In the data rows, the value 128 means zero.
A row's group is the hidden flat surface it lies on (a line, a plane or more), and each surface passes through zero. There are 2 groups.
The rows in order, each followed by its group:
[134 126 226   0 175 118 183  77] >> Z
[128 133  80 194 105 131 101 145] >> Z
[126 122 201  37 163 127 162  96] >> Z
[127 130  66 223  96 136  97 161] >> Z
[127 123  56 224  96 136  90 156] >> Z
[113 103 164  87 141 100 230 106] >> M
[127  85  91 117 136  96 223  79] >> M
[128 127  98 176 113 129 106 146] >> Z
[134 131 187  44 158 121 159 100] >> Z
[145 114  27 179 114 136  73 103] >> M
[130 126 202  17 161 123 167  90] >> Z
[118 111 185  79 133  99 222 120] >> M
[128 128 164  79 141 125 145 106] >> Z
[151 117  28 180 112 131  85  99] >> M
[123 172 171 133 123 162  34 183] >> M
[122 134  93 181 115 130 104 145] >> Z
[122 134  29 255  84 137  75 173] >> Z
[115 104 167  85 140  96 228  98] >> M
[135  86  79 123 126 104 209  70] >> M
[145  85  37 162 119 115 151  71] >> M
[126 137  58 227 101 132  91 165] >> Z
[158  97  26 171 117 132 108  88] >> M
[146  96  31 166 119 122 133  75] >> M
[107 160 225  89 134 138 124 187] >> M
[154 116  45 185 116 140  67 106] >> M
[123 135  34 255  90 137  70 174] >> Z
[121 173 203 122 128 156  59 192] >> M
[122 125  48 239  92 139  91 158] >> Z
[126 125 198  31 162 126 164  97] >> Z
[108 123 194  71 138 103 218 127] >> M
[129 121 199  21 164 121 170  88] >> Z
